(in the rows, 100 means zero)
One turn sends every row of this set to another row. A few are shown first. Where does it send the rows asked after them?
ketid: 90; 87; 92; 120; 90; 71; 88; 95; 103; 95; 110; 114; 113; 94; 103; 112; 127; 97; 101; 100; 100; 106; 89; 118; 95; 115; 91; 90; 85; 115; 94; 101; 93; 90; 103; 125; 74; 101; 119; 97; 76
Nar: 114; 77; 109; 118; 106; 103; 71; 109; 95; 85; 89; 113; 128; 108; 113; 107; 100; 105; 96; 92; 97; 94; 92; 109; 110; 111; 77; 106; 111; 102; 99; 96; 89; 82; 90; 82; 85; 102; 123; 112; 89
dek: 92; 85; 94; 115; 94; 75; 91; 97; 105; 91; 106; 107; 121; 102; 103; 114; 120; 99; 107; 97; 106; 103; 87; 113; 90; 115; 87; 86; 79; 113; 95; 107; 92; 83; 101; 130; 78; 94; 111; 103; 86
Pase: 90; 81; 98; 110; 103; 85; 81; 110; 104; 93; 109; 105; 122; 106; 118; 92; 99; 98; 106; 82; 104; 104; 100; 103; 110; 118; 96; 127; 108; 129; 86; 97; 95; 86; 107; 65; 98; 97; 105; 103; 94
busa: 77; 87; 125; 119; 90; 101; 83; 110; 102; 73; 134; 113; 115; 82; 103; 98; 107; 88; 92; 85; 106; 105; 93; 115; 81; 114; 100; 110; 110; 80; 99; 111; 86; 107; 119; 91; 74; 103; 102; 92; 79
daba: 84; 80; 123; 115; 99; 104; 84; 110; 104; 72; 131; 100; 123; 92; 104; 96; 100; 97; 92; 88; 107; 105; 96; 112; 86; 112; 95; 102; 106; 81; 104; 114; 92; 99; 119; 93; 78; 96; 90; 98; 89
Dufa: 97; 86; 98; 127; 96; 113; 78; 113; 95; 108; 105; 111; 115; 100; 118; 112; 124; 94; 90; 133; 107; 94; 89; 109; 94; 130; 103; 105; 104; 73; 86; 100; 86; 85; 116; 99; 89; 100; 116; 101; 89
sava: 89; 91; 97; 126; 92; 116; 85; 117; 96; 103; 102; 112; 120; 106; 122; 114; 118; 89; 101; 123; 115; 90; 86; 101; 84; 131; 102; 103; 101; 70; 83; 106; 83; 83; 116; 104; 90; 95; 120; 103; 93
Rivil: 96; 81; 92; 122; 98; 111; 78; 118; 96; 103; 117; 114; 114; 100; 111; 111; 122; 94; 86; 126; 114; 106; 88; 107; 99; 125; 102; 104; 103; 73; 86; 97; 91; 74; 118; 100; 96; 97; 125; 106; 92
zaba: 88; 84; 96; 123; 90; 75; 91; 92; 101; 94; 104; 107; 119; 99; 103; 113; 125; 99; 108; 100; 105; 100; 88; 112; 93; 116; 92; 87; 83; 115; 93; 105; 85; 92; 101; 128; 72; 97; 114; 100; 82
Mif: 74; 73; 81; 124; 79; 90; 81; 104; 94; 97; 113; 123; 100; 103; 127; 99; 131; 106; 104; 98; 114; 98; 101; 114; 76; 101; 86; 119; 110; 98; 96; 114; 84; 98; 131; 83; 80; 77; 123; 104; 100
fot: 91; 86; 92; 117; 97; 109; 82; 121; 98; 99; 111; 113; 118; 105; 112; 114; 116; 89; 94; 116; 122; 105; 85; 100; 91; 128; 100; 105; 99; 69; 83; 106; 86; 71; 118; 105; 97; 96; 128; 110; 93
Zataz: 92; 86; 89; 118; 92; 70; 89; 99; 106; 90; 113; 116; 114; 100; 100; 111; 125; 97; 101; 96; 101; 106; 90; 118; 90; 113; 87; 88; 81; 112; 97; 102; 96; 80; 102; 127; 81; 95; 116; 102; 80
fut: 103; 77; 110; 116; 101; 101; 70; 108; 89; 85; 93; 114; 120; 104; 105; 110; 99; 101; 99; 85; 109; 101; 83; 98; 112; 115; 79; 111; 112; 105; 87; 99; 77; 84; 91; 86; 83; 109; 138; 115; 87
Fipe: 86; 72; 101; 119; 105; 85; 97; 107; 92; 97; 95; 92; 100; 105; 106; 104; 141; 100; 120; 81; 107; 112; 78; 103; 67; 113; 100; 118; 101; 86; 103; 98; 83; 94; 118; 93; 90; 112; 104; 89; 86
fileb: 81; 66; 81; 122; 88; 94; 81; 104; 94; 96; 114; 113; 107; 106; 125; 98; 126; 114; 102; 101; 117; 99; 103; 116; 80; 101; 84; 114; 109; 99; 103; 114; 84; 93; 131; 84; 82; 73; 114; 109; 109
vonas: 82; 72; 79; 121; 84; 92; 82; 104; 97; 96; 113; 123; 103; 107; 128; 100; 133; 107; 100; 101; 110; 98; 103; 120; 74; 102; 81; 115; 110; 98; 102; 113; 89; 92; 130; 82; 84; 73; 116; 107; 103
Kelod: 82; 87; 101; 110; 99; 84; 83; 110; 103; 91; 108; 108; 120; 106; 119; 94; 98; 94; 110; 77; 108; 103; 94; 96; 106; 120; 98; 130; 110; 129; 80; 102; 86; 90; 108; 68; 93; 101; 109; 105; 92
budu: 83; 94; 99; 115; 95; 83; 85; 111; 103; 94; 104; 115; 116; 105; 126; 95; 102; 88; 109; 79; 99; 97; 98; 103; 97; 122; 97; 132; 111; 128; 80; 99; 91; 95; 107; 68; 94; 103; 109; 99; 85
suted: 84; 86; 119; 117; 94; 103; 83; 113; 107; 72; 134; 113; 119; 87; 106; 97; 104; 88; 90; 86; 102; 104; 97; 119; 78; 113; 97; 105; 107; 79; 104; 110; 96; 101; 119; 89; 80; 99; 94; 95; 82
mem: 99; 91; 108; 120; 94; 98; 75; 110; 92; 84; 88; 130; 118; 103; 113; 111; 104; 88; 103; 81; 101; 96; 87; 102; 100; 117; 79; 116; 110; 101; 84; 101; 78; 91; 93; 84; 84; 111; 141; 111; 77
bom: 95; 66; 93; 117; 110; 81; 93; 110; 96; 94; 106; 98; 99; 106; 103; 101; 142; 99; 110; 83; 100; 117; 84; 111; 71; 109; 95; 117; 100; 85; 112; 93; 98; 84; 118; 86; 99; 109; 102; 88; 85
zital: 78; 80; 126; 118; 93; 103; 84; 108; 100; 74; 133; 100; 120; 89; 101; 98; 103; 97; 95; 85; 113; 103; 90; 108; 87; 114; 101; 106; 106; 84; 99; 112; 81; 105; 119; 93; 73; 101; 96; 98; 86
dimat: 76; 68; 83; 123; 82; 92; 80; 103; 92; 98; 113; 114; 102; 105; 125; 97; 129; 111; 104; 98; 121; 102; 98; 108; 79; 100; 86; 118; 110; 101; 97; 114; 78; 97; 132; 85; 77; 77; 121; 109; 105
naze: 110; 91; 105; 120; 99; 99; 75; 112; 97; 83; 85; 131; 122; 107; 119; 110; 102; 90; 97; 90; 88; 90; 95; 112; 97; 114; 74; 108; 112; 98; 94; 98; 90; 87; 91; 81; 87; 103; 128; 106; 79
Vode: 92; 73; 97; 124; 105; 83; 96; 107; 93; 98; 98; 99; 97; 102; 107; 101; 145; 96; 113; 86; 96; 113; 84; 113; 68; 111; 98; 118; 103; 87; 108; 93; 91; 94; 118; 89; 94; 114; 105; 83; 78
Roguk: 93; 65; 99; 114; 108; 84; 97; 111; 95; 92; 100; 90; 104; 110; 103; 101; 137; 102; 119; 79; 107; 116; 81; 104; 69; 110; 97; 117; 98; 84; 108; 98; 92; 84; 118; 92; 98; 108; 102; 93; 93
lav: 92; 90; 97; 113; 101; 84; 82; 111; 107; 93; 105; 115; 121; 106; 125; 94; 103; 93; 103; 85; 94; 98; 102; 109; 101; 120; 95; 126; 112; 129; 88; 97; 98; 90; 106; 63; 98; 98; 101; 99; 89

busa turns into suted
vonas turns into fileb
Now these:
Nar turns into fut
Vode turns into bom
sava turns into Dufa
Pase turns into Kelod
zaba turns into ketid

